rotation steps, each row followed by its count of steps
The counts run from 0 to 266.
[ -6 -15 -25  21   7  11   5  18 -12  -4 -16   9 -28   0   7 -22  11  35
 -15 -31 -14   9  30  43  29  55   5  17   5  25 -39   3  38  30  -6]	54
[ 16 -33   9  10 -36  15  20  21  45 -34 -10 -39  20  23 -22  24 -22  -6
 -11 -18   6 -34  19  15  38  -4  28 -12 -18  12 -21   7  32   5  -9]	49
[ 24  -4   5  11 -14  10  -8  12  24   4  13   4  15  18 -20  52  -6  10
  -2 -10 -17   5  -1 -24  52  26  53 -18  -6  61 -12 -22  24 -10  -9]	192
[  8  35 -12 -18 -24 -18 -13  -3   2  22   4   8  28 -28 -22 -13  -8 -22
  25 -30 -18 -34  31   0 -44  53  -2  20   8 -15 -15 -25   8  14  35]	241
[-26 -16  13  20 -33  32  14   2  38 -23 -44   7  -4   9  -4 -19   3   5
 -22  26 -30   4 -30   6 -15  17  -8 -17  13 -17  36   8  50  24   7]	44
[ 25  12 -26  -4 -24  15   2  -2 -10  -2 -17  41  17  16 -35   7  13  11
 -17 -14   9  34 -22 -14  24   6  -4 -32   8  76  12 -11  -4 -28  12]	16
[ 28 -23  25 -30 -19   2 -18   6  17 -24  -3 -11  37 -31  11 -38 -40   6
 -23 -15   4 -37   9  40  28  22  -6  18   8  -3 -19  11  13  12  21]	107
[ 11  10 -44   3 -18 -16  -3  -5 -16 -18 -32  69 -13 -21 -36  25  14  -6
 -22 -43   4  21  10  -8 -15   4  16   5 -30 -23 -20  29  18  10  -6]	35
[ 40   3   1  -5 -40   7  25 -13  17 -26 -21  29   6 -28 -30  10 -17   6
 -37  15   2  34 -11   5  11 -14  26 -16  14  57  12 -10 -23  19  11]	169
[ -7  20  -4 -15 -30  -8  -6   8  23   5  16 -18  44  -9 -25 -20 -13 -13
  12 -29   2 -69  36  33 -17  50  -4   1 -12  -4 -28 -22   1   8  20]	242
[ 18 -22  40  -8 -35  10  -4  15  22 -27 -10 -29  41   6  -7  10 -42 -33
  -5   2  -8 -41  -5   5  29  20   6 -17   3  -8   6  12  23 -29  24]	226
[ 11  -6   7 -11 -24  17  15  21  48  -5  29 -32  24   0 -17  -9 -26  10
   6 -10  -9 -47  49  42  18  23  -5   7 -26  10 -36 -22  16  29   4]	166
[-26  20   5   6 -24   9   2   0  21 -10 -54  31 -10  -1   6 -15  -4  -7
 -33  21 -12   8 -52 -11 -19  27 -15 -53  -6  11  44 -22   9   0  29]	221
[ 21 -24  14   8   4 -12  -9  25 -18 -15  -9   7  -1 -23   2  -3 -42 -14
 -11 -23  -4 -19  26  32  41  48  15  17  -7 -28 -32  31  44 -17  21]	72
[  7 -20  -4  46  15  10  14  17  -3  -3  -3   3 -20  -1  24  -8 -27  -3
   5 -16 -21  -8  -1  20  51  66  28 -15   7  37 -10 -24  23   9   9]	232
[ 35   8   0 -11 -22 -11 -11   1  -3  -6  15  48  41 -23 -33  16  11 -14
 -12 -28   0   5   5 -12  28  10  50  -7  -3  17 -14  19 -15 -51  17]	252
[  5 -10 -18  38   3  -2  28   1  -6 -23 -33   7 -40 -16  18  -8 -32  -7
   0 -42  -6 -13  12  36  34  57  23  -9 -18   7 -23  -9  15  28  12]	231
[  2  19 -40  19   4 -19   6   7 -17  -4 -25  54 -26 -11 -27   4 -10 -11
  -7 -50   6   2  18  21  -6  33  -3  -2 -46 -29 -27  15  33   6   9]	36
[-43  -6  -8  28 -13  33  17   5  17 -17 -35  20   3  14  10 -44  24  -3
 -15 -12 -18 -20 -32  16  -7  28 -23 -25  13  -8  35  -6  40   6   5]	120
[ 15  -1 -13 -13 -22  -1 -12  23 -26  12  -2  16  42  19 -42  13   4   5
 -17   4 -11  18  -8 -17  12  40   2  -6  38  58   3  -3  14 -49  24]	57
[ -6  -4   0  -2 -23  -9  11   7 -17 -25 -26  44  -6 -22 -30  -2  37  -1
 -41 -37  12  18  18  27   9   6  35   1  -2 -12 -34  42  -7 -14  -4]	212
[ 33 -33  22   1  -4  16   4  14  15 -20  14   3  26 -10  -7  -2 -55 -18
   1  -9  -2 -31  18  26  54  19  -4  11 -17 -14 -12  18  38 -22  19]	149
[ 30  18 -13  19 -36   3  44 -28  30 -26 -24  35  -3 -34 -16  10 -11 -20
   2  -8 -15  18  -6  -2  -8   0  37 -10  -3  26  19 -32 -33  45  10]	128
[ 23  20 -31 -40 -26  11 -41  -6  -3  22  -6  25  50  10 -20 -10   9  25
   0 -28  -8  16  -5  -6   3  24 -24  19  16  50  -4   2  21  -8   5]	158
[  4  39  -5 -53 -46   3 -28 -13  16   4 -38  15  30   7 -26  -7  -2  24
 -17 -28  11   7  -8  12  -9   1 -25 -15 -27  34 -15  -2  -4  -5  13]	41
[  3  25   1 -39 -48   5  -9   0  38  22  26   7  59  -4 -58   5  19   4
  -5  -6 -12 -23  28  -3 -24  10   6  10 -10   6 -19 -12   6   5   0]	23
[ 11  -6   8   7 -12  -9  12   7  27  -5  15 -20  -3 -16   4  -8 -16   0
  15 -38 -22 -29  41  41  23  56  35  17 -14  11 -52  -6   1  27  12]	89
[ 40 -19 -12  13 -32  -4   5  -6  -5 -26 -27  11  22  -8  -6  16 -13   0
 -29   0   6  11 -24  -6  38   8  35 -27  25  77  10 -16 -23  -6   8]	92
[-16 -26  12  29 -50  28  27   3  37 -50 -49 -20  16  12 -11   1  10 -23
 -15   2 -13 -33 -18  -1  -6  -4  23 -23   6 -21  28  11  21   6   5]	85
[ 11   3 -23  19 -15 -13  19 -20   7 -39 -41  19 -33 -18   8  -3 -24  -8
  -4 -60  -8   6  18  29   6  15  31  -2 -24  -7 -35   7  -4  42   1]	230
[ 12  11 -37  10 -12  -4   6 -13   4 -27 -24  52 -12  -9 -22  15   2   7
  -9 -66  10  20   6   7  11  -4  23  -5 -38  12 -21  12   3  24 -13]	153
[ 32 -23  10 -12 -10  18  -6   4  14 -13   7  14  17 -36   3 -26 -35  -5
  -2 -22 -21 -16  25  37  20  21  -7  40  -7 -31 -17  34  42  13  20]	148
[-35  15 -11   4 -11  23  15  -1  -3 -28 -50  28   1  17   4 -52  30  10
 -15 -43  17 -18 -21  32   1  10 -30 -34 -18  14   1   5   6 -12  15]	119
[ 14 -38 -10  16  15  16   5  19   1 -13  25   3   6 -23  17 -30 -17  23
 -16 -14  -6 -18  24  56  52  41  10  27   7  21 -17  -9  32  36   0]	131
[-35 -12 -24  47 -16  16  22  17 -11 -25 -40  20   6  24 -15 -18  37 -22
 -20  -7  -6 -18 -22  -5 -15  33   8 -30  24 -14  33   5  31 -13   7]	238
